Where one turn sends some rows of the set: a few examples, then the rows asked:
J_476: [ -2.2,  20.6,  -1.9,  -0.3,  18.5,  -9.1, -32.5,  -9.6, -21.7,  -2.1,
   6.0,   5.4,  12.6,  15.8,  27.8,  -0.1,   3.4,  -0.7,  15.9,   2.9,
  12.1,  16.5, -18.0,  20.4, -27.6,  -8.5,   3.3,  -7.0,   7.4,  19.1,
  -2.9]
J_605: [  1.1,  17.7, -13.9,  20.7,   9.6,   4.0,   0.7,  10.4,   6.2, -12.7,
 -16.0,   7.5,  -2.2,   7.5,  17.9,   2.2,  23.4, -36.8, -11.6,   2.9,
  -5.3, -14.7, -23.6,  14.6,  10.0,  17.3, -27.7,   5.2,  15.6,   1.1,
  -0.4]
J_580: [ -6.1,  11.1,   1.2,   1.4,  -0.8,  18.2,  -5.4,  -6.7,  23.2,  -9.3,
  29.0,   1.4,   9.6,  11.0,  10.5,  -3.6, -12.5,  12.4,   6.0,  -2.4,
   0.0,  10.9,   6.4, -21.0,  16.6,  -9.4,  -1.1,  -5.8,   2.7,   3.6,
   5.7]
J_77: [ -9.5,  21.4,  22.4, -11.2,  19.4, -12.2, -21.7,   9.0,   1.2,  -0.6,
   0.8,  22.0,   1.1,   2.3,   5.0,  -7.0,   2.7,  17.8,  -5.5,  18.4,
   1.4,  -7.4, -16.1,   4.2, -13.2,  14.2,   7.5,   4.6, -23.2,  10.6,
   5.7]
J_860: [ -9.6,   3.5,   0.1, -13.0,  -5.2,  14.6, -25.4,  -0.1,   9.1,  -4.8,
  16.6,   7.2,  -7.4,   9.9,  22.0,  -6.7, -22.0,  13.7,   4.2,   7.9,
  -3.0,  -7.2,   5.6, -14.9,   3.0, -12.6,  12.8,   4.7,   3.2,   5.9,
  15.3]
J_750: [-22.6,  17.2,  13.3,  -4.4,  31.4,   0.6, -14.4,  -0.6, -13.0,  12.0,
   4.9,  -7.3,   2.8,  24.3,  -1.4, -14.4,   8.2,  10.8,   4.8,   0.4,
   4.8,  -7.9, -20.8,  30.7,  -7.0,   6.7,   4.7,  19.7,  -8.0,  -4.0,
 -16.7]
J_956: [  5.3,  10.1,  -5.7, -15.9,   2.3,   3.1,   5.3, -12.1,   3.9, -22.7,
   5.0,  17.0,  15.8,   7.2,  30.9,   9.6,  21.0,   4.9,  -3.7,  -0.9,
  -5.8,  10.1,   3.9,   8.0,  -8.5,  -8.9,  15.1,  -5.1,  22.0,   6.5,
   5.5]
J_675: [  2.1,  25.8,  -3.3,  -7.1,  14.5,   0.9, -14.3, -12.8,  -1.8, -14.3,
   6.8,  21.3,  16.9,  17.6,  35.5,   6.6,   4.8,   5.8,   8.4,   7.0,
   4.2,  14.7,  -7.6,  16.1, -16.8,  -5.7,  11.7,  -6.2,  16.4,  14.9,
   3.8]
J_823: [-17.9,  22.6,  11.4,   5.9,  19.4,   1.0, -30.8,  -9.6,  -7.0,   8.9,
  28.6, -23.0,  -0.6,  12.5,   2.9, -13.6, -16.4,   1.4,   4.9,  -8.1,
  11.3,   4.4, -12.2,  -2.2,   2.2,  -7.8,  -9.4,  -6.9,  -8.2,  -4.2,
   0.8]
J_404: [  1.4,   1.6, -20.3,  31.2,   0.5,   1.9, -17.6,  13.5,   1.4, -10.5,
 -19.6,   4.9,  -1.4,   9.4,  10.8,  -3.8,  21.5, -35.1,   7.5,   6.7,
   5.5, -10.4, -24.1,   5.7,   4.2,   9.3, -33.0,   3.3,   4.3,  16.5,
  -9.3]
J_592: [-11.5,   1.3,   2.7, -18.6,   1.9,  -7.1, -24.7,   3.6, -18.0,  10.8,
  27.3, -14.0,  -3.6,  -7.7,  -1.4, -10.2,  -2.7,  -9.3,   7.2, -22.7,
  -8.1,   8.6, -26.4,  -7.2,  -5.8, -12.6,  -1.3,  21.0,   8.8, -10.9,
  20.2]
J_278: [ -7.0,  -2.4,  -1.8,  -3.3, -10.4,  15.4,   5.7,  -3.1,  14.5,  -2.8,
  32.5,  -8.1,   8.4,  -1.1,   2.4,  -3.0,   4.0,   2.0,  -0.9, -15.5,
  -7.2,  17.0,   2.5, -28.0,  14.4, -12.4,  -4.8,   1.3,   7.6,  -2.9,
   5.7]
J_115: [-14.5, -11.3,  -4.3,  -5.3,  -0.5,  10.7,  13.2,  15.6, -15.5,  21.8,
  14.5,  -3.0,   5.5,   4.4,  -4.2,  -3.8,  27.3,   1.3,   1.8, -14.7,
 -11.6,  19.7, -16.3,   1.6,  -8.4,   2.4,  -1.0,  32.9,   7.6,   3.8,
 -18.7]
J_333: [-10.2, -11.8,  -5.7, -19.7, -15.3,   2.0, -14.9,   3.4,  -4.3,   4.2,
  27.0,  -1.3,   1.2,  -6.3,   3.5,  -8.4,   5.0,  -6.3,  10.0, -17.4,
  -9.6,  10.2, -15.9, -23.1,   1.1, -19.9,   2.9,  23.6,  10.8,  -6.1,
  16.7]
J_609: [ -1.8,  -5.7,   0.0,  -1.2,   6.0,  19.6,   3.0,  10.2,  16.1, -10.7,
  -0.7,  11.8,  10.1,  19.8,  -2.6,  -3.4,   3.2,  28.7,  15.1,   8.2,
  -6.5,   2.2,   4.4,   8.3,   3.2,   4.8,  10.7,  12.7,  -2.2,  20.8,
 -12.9]
J_951: [-10.4,  -8.0,   8.2, -15.9,  -7.7, -11.0,  -2.2,  18.5,  -7.5,  11.4,
   9.8,  20.0,   4.5, -16.5,  -2.2,  -4.1,  32.2,   1.5,  -7.4,   0.5,
  -8.5,  13.5, -20.1, -20.3, -14.8,   4.0,   0.0,  20.2, -14.5,   7.8,
   0.1]
J_971: [ -0.1,  -0.9, -16.6,  26.6,   1.1,   1.5, -13.1,  11.8,   1.6, -15.1,
 -23.7,  -1.8,  -6.1,   7.4,  10.3,  -4.4,  24.6, -33.6,  -3.1,   5.2,
   3.0, -20.7, -17.1,   9.2,   7.3,   9.6, -29.1,   0.3,   4.2,  10.4,
  -8.1]
J_596: [-13.8,  -3.1,   1.7,  -3.7,  -4.3,   4.5,  -1.5,  -2.2,  -6.3,   9.4,
  33.7, -23.8,   2.8,  -6.1,  -4.1,  -7.1,  10.5,  -8.7,  -4.3, -25.1,
  -3.8,  17.2,  -8.2, -21.2,   7.9, -13.4, -10.4,   4.7,   6.0,  -9.4,
   2.8]
J_939: [ -9.1, -11.0,  -6.8, -16.8, -18.9,  12.7, -15.6,   1.2,   9.9,  -4.0,
  21.7,   9.5,  -0.8,   1.5,  15.0,  -6.9,  -4.4,   5.8,   9.0,  -2.5,
  -7.1,   2.2,   0.0, -26.4,   5.6, -20.3,   9.7,  15.0,   7.8,   0.8,
  13.9]
J_410: [ -3.1, -17.2,  -7.1,  -2.2,  -5.8,  20.2,  15.8,  17.3,   4.3,   4.6,
   8.2,   8.8,  10.3,   7.3,  -4.2,   0.2,  18.1,  15.9,   9.6,  -4.2,
 -13.4,  17.6,  -1.6,  -3.4,  -0.8,   2.2,   5.1,  23.6,   6.2,  18.1,
 -15.9]
J_346: [-12.2,  15.6,  10.3, -15.2,  15.9,  -5.4, -34.1,   2.2, -19.0,   9.5,
  22.3, -16.0,  -9.7,   2.4,   5.6,  -8.9, -20.4,  -1.3,   2.8, -12.5,
  -3.7,  -2.2, -20.7,   4.7,  -6.8,  -5.9,   2.5,  10.5,   4.6,  -6.8,
  21.4]
J_984: [ -2.0,  11.1, -20.7,  29.5,   9.7,   6.0, -12.3,  11.4,   5.7, -10.9,
 -10.9,   8.7,  -1.7,  16.1,  13.7,  -2.7,  18.5, -41.3,   5.5,   7.8,
   0.0,  -1.8, -29.1,   6.1,   4.3,  14.6, -34.1,   9.9,   8.7,  12.5,
  -5.3]
J_694: [-15.2,  21.1,  22.6, -12.8,  21.0, -21.1, -23.3,   9.8, -15.2,  12.6,
   6.4,  12.6,  -0.5,  -3.7,  -0.4, -10.3,  11.9,   5.2,  -7.2,   7.1,
   1.5,  -0.6, -29.7,   6.2, -19.0,  12.1,   0.9,  12.2, -22.4,   2.2,
   3.9]
J_369: [  0.1,   7.4, -14.0,  21.6,   5.8,   1.7,  -4.1,   9.8,   4.6, -16.1,
 -21.8,   0.1,  -6.6,   6.5,  13.3,  -1.5,  25.1, -34.8, -12.2,   4.4,
  -1.9, -22.8, -15.9,  13.4,   9.9,  13.4, -26.4,   2.1,  10.1,   3.6,
  -4.2]
J_564: [  2.3,  19.6, -17.2,  24.6,   9.3,   5.1,  -4.5,  12.4,   6.0,  -7.9,
 -12.4,  14.1,   2.4,   9.8,  18.8,   2.4,  19.5, -37.2,  -0.8,   3.1,
  -3.1,  -4.6, -30.5,  11.6,   5.9,  16.9, -31.9,   9.2,  15.8,   6.4,
  -0.6]
J_308: [-15.0,   5.3,  15.4, -14.7,   6.9, -19.8, -13.7,  14.5, -19.2,  18.0,
  11.2,  10.8,   2.1, -13.1,  -4.2,  -8.3,  27.6,  -3.2,  -8.0,  -2.0,
  -3.8,   9.7, -31.7,  -6.9, -20.0,   6.8,  -2.3,  20.5, -17.1,   1.2,
   1.1]
J_390: [ -3.8,   8.3,  14.9, -11.6,   3.9,  -3.0, -10.2,  13.1,  12.1,  -7.5,
  -0.2,  30.5,   3.1,  -0.9,   6.9,  -2.7,   6.6,  22.5,  -5.3,  20.0,
  -4.8,  -3.4,  -3.6,  -9.1,  -8.2,  10.1,  10.5,   3.5, -20.0,  18.3,
   4.9]
J_791: [ -4.4,   0.2,  -3.5,  -1.6,  10.0, -16.8, -31.6,  -6.7, -35.9,   2.2,
   3.8, -13.5,   5.6,   3.6,  14.2,  -3.5,  18.8,  -8.8,  11.2,  -8.4,
  11.7,  14.2, -18.1,  15.4, -30.1, -14.0,   0.1,  -4.7,   3.9,  15.8,
  -7.2]
J_383: [  2.3,  11.7, -20.6,  30.7,   4.4,   3.5, -13.5,  14.4,   4.5,  -8.0,
 -14.5,  12.7,   3.1,  10.4,  15.6,  -0.8,  18.0, -35.8,   9.2,   5.1,
   1.7,  -2.4, -30.6,   7.0,   3.0,  13.2, -34.9,   7.4,  10.0,  14.8,
  -5.2]
J_475: [ -3.0,   2.8, -21.1,  30.6,   6.2,   5.0, -15.9,  11.9,   2.3, -11.6,
 -15.7,   1.3,  -6.2,  13.9,   9.9,  -4.4,  19.9, -39.7,   3.9,   7.9,
   1.6,  -7.4, -23.3,   4.2,   3.6,  11.4, -33.4,   5.9,   4.6,  15.1,
  -9.1]
J_441: [ -4.0,  -6.9,   8.3, -13.8,  -9.9,  -2.1,  -0.2,  16.9,   7.2,  -1.8,
   4.3,  29.5,   5.3, -10.5,   3.3,  -1.9,  22.2,  14.2,  -6.2,  11.7,
  -8.9,   7.4,  -5.6, -22.0,  -8.7,   6.0,   7.4,  11.5, -15.1,  16.1,
   2.6]
J_30: [ -1.4,  16.5, -18.1,  24.6,  13.5,   6.5,  -4.8,   9.8,   9.0, -13.9,
 -10.9,   9.6,  -1.2,  14.3,  15.2,  -0.3,  19.1, -40.3,  -1.0,   5.6,
  -4.9,  -4.1, -28.4,   9.8,   7.0,  17.9, -31.7,   9.8,  13.2,   6.9,
  -1.0]
J_695: [-18.2,   9.2,   8.4,   1.4,  10.2,  -2.5, -19.3,  -5.6, -16.2,  15.0,
  31.9, -32.1,  -1.3,  -0.2,  -4.1, -12.6,  -0.5,  -9.1,  -1.9, -21.5,
   6.2,  10.5, -15.7,  -8.5,   1.4, -10.8, -12.7,   0.6,  -2.2, -10.3,
   0.2]
J_731: [ -1.9,   4.6, -16.1,  22.8,   9.0,   5.2,  -3.3,  10.3,   5.8, -19.2,
 -18.4,  -3.8,  -8.9,  10.5,   9.0,  -1.6,  24.3, -38.4, -10.7,   4.5,
  -4.7, -17.1, -17.2,   9.7,   8.7,  15.1, -28.5,   3.3,   8.9,   6.8,
  -2.5]
J_32: [ -1.1,  13.5, -16.5,  21.2,  13.0,   6.6,  -0.3,   9.6,   9.4, -17.5,
 -13.7,   4.1,  -5.6,  11.8,  13.0,   1.0,  22.5, -39.6,  -8.2,   4.9,
  -6.8, -11.5, -21.8,  11.6,   9.5,  18.4, -29.4,   6.8,  13.5,   3.6,
   0.4]
J_878: [-10.5,  11.2,   9.8,  -2.3,  24.9,   9.3, -11.7,   0.9,   7.7,  -6.0,
  -2.0,   4.0,   6.4,  28.4,  -1.1, -10.8,  -1.7,  26.0,  12.4,   9.9,
   3.0, -10.9,  -5.4,  25.0,   1.3,   6.9,  10.5,  10.8, -10.0,   9.7,
 -12.7]
J_915: [ -1.0, -15.4,  -5.3, -10.8,  -3.6, -14.1, -12.0,  -5.4, -29.8,  -6.3,
   1.9, -17.5,   5.6,  -6.4,   8.7,  -1.0,  35.7,  -9.3,  -0.6, -16.0,
   2.7,   9.5,  -7.1,   7.4, -22.1, -17.4,   4.7,  -4.1,   9.6,   8.4,
  -4.3]
J_91: [-23.9,   5.9,   5.7,  -7.0,  18.8,   0.6,  -2.7,   7.0, -24.4,  26.0,
  12.7, -11.6,   2.0,  13.0,  -3.1, -10.9,  22.4,  -1.3,  -0.9, -11.8,
  -2.2,   7.8, -26.5,  19.6, -11.2,   4.1,  -1.0,  30.1,   0.1,  -6.4,
 -19.3]
J_325: [ -2.6,  -0.7, -19.1,  27.5,   6.1,   4.7, -11.0,  11.4,   2.6, -16.0,
 -18.7,  -4.7,  -9.0,  10.5,   8.6,  -4.2,  23.1, -39.0,  -4.3,   7.3,
  -0.3, -15.3, -17.0,   6.4,   6.6,  11.9, -30.7,   2.9,   4.2,  12.5,
  -7.1]
J_31: [-12.0,  23.4,   7.9,   5.8,  14.8,  11.4, -23.7, -10.5,  12.3,  -3.6,
  26.8,  -6.2,   4.6,  18.3,  10.4,  -9.5, -23.2,  12.1,   8.6,   1.5,
   9.0,   4.3,  -1.2,  -7.4,   9.9,  -6.8,  -3.9, -10.2,  -4.5,   2.9,
   3.8]
J_75: [  3.5, -10.2,  -7.4, -18.3,  -7.0,  -3.5,   6.5,  -8.6,  -9.9, -18.9,
   2.2,  -1.9,  10.0,  -4.1,  17.3,   5.7,  36.0,  -3.2,  -8.2, -12.1,
  -6.2,   7.5,   3.3,   4.3, -11.2, -14.7,  11.9,  -4.0,  18.8,   4.0,
   2.3]
J_398: [-11.2,  17.4,   9.2, -11.7,  12.3,   5.1, -34.3,  -0.8,  -4.8,   1.1,
  16.7,  -5.9, -11.5,   9.9,  16.1,  -7.9, -29.9,  10.6,   1.5,   2.7,
  -1.1,  -9.9,  -4.1,   0.6,  -3.4,  -6.0,   8.8,   3.1,   1.7,   1.9,
  19.0]

J_441 -> J_390
J_971 -> J_369
J_75 -> J_956
Where do these go?
J_984 -> J_475
J_823 -> J_695
J_939 -> J_860
J_750 -> J_91

